In the data rows, the value 128 means zero.
Here are some numbered points:
[129 113 123 126 123 123 105  98  61 106 106 135 206 116 137 255] 0
[ 89  47 137 128 177 125 169 117 168 140 109 118  92 138 114  76] 1
[114 181 105  96 104 106  93 168 255 173 255 167 147  75  88  71] 2
[ 78  82 139 168 182 107 118 130 134 127 117  99  95 185 138  97] 3
[102  90 114 100 102 121 121 114  74 124  97 107 104  87 125 180] 4
[ 89  60 131 133 153 104 127 125  96  98  62  75  71 154 161 137] 5
[105  84  98 114 115 144 137 149  97 131 117 111 121 106  89 100] 6
[137 179 125 153 101 134  96 133 119 106  63 171 109  50 128  87] 7
[173 187 114 129  88 126 112 142 134 113  97 174 147  76 211 141] 8
[ 83  76 118  97 149  94 112 118  95  81  81  82 104 249 180 110] 9
[118 112  95 138  92 136 114 151 129 105  92 167 138  71 134  79] 10
[180 161 129 152 127 148 130 140  97 126  97  90  69  94  95 145] 11
[113 192 126 131 146 155 135 196 255 162 155 134  93  62  88  78] 12
Which point above is nearest to each new point by angle, seen from the average point of the numbered points? Its number follows each.
[117 193 121 126 126 131 116 156 180 154 156 162 150  96  91 112] 2
[190  94 139 106 123 162 139  93  73  79  93 119  72  59 146  99] 11
[101  81 113 108 122 139 150 125  94 124  99  94  73  78 116 125] 4
[179 203 160 172 131 137 118 143  88 119  99 124  87  97  87 194] 11
[ 96 176 194 122 161 110 167 102 195 157 212 128 123 182 131 101] 2
[136 131 123 136 116 140 125 148 104 161 130 137 122 119  79 158] 11
[148 255 137 147 119 129 146 111 140 135 132 147 185  63  93 168] 8
[106 126 133 159 165 103 131 138 120 102 110  90 117 255 185 145] 9
[148  68 119  91 116 166 139  98  76  95 106 121  76  61 139  74] 6
[127 207 111  93 128 125 107 172 255 151 255 178 192 113 123  96] 2
[ 84  70 118  98 115 124 117 121 103 141 129 125 122  70 112 152] 4
[129 178 135 153 151  98 111 140 124 105  82  78  72 219 162 136] 9
[173 113 152 113 148 189 134  93  84  88  98 141 139  73 155  97] 7
[148 160 133 168 124 131 107 119  44  89  91 106 101 139 105 149] 11
[149  98 107 102  99 123 118 131 100 136 150 135 164 137 112 159] 0
[122 134 196 178 176 110 152 101 161 119 115 108 102 150 126 129] 3
[162  65 123  75  96 141 131  96  92 114 207 182 219  88 193 111] 0
[110 109 150 104 137  95 156  98 186 162 255 154 255 255 178 154] 2
[109  91 103  90  98 116  99 129  73 130  92 127  83 104  78  94] 6
[121  95 113 144 118 136 114 111  72 111  86 113  81  84 105 133] 4
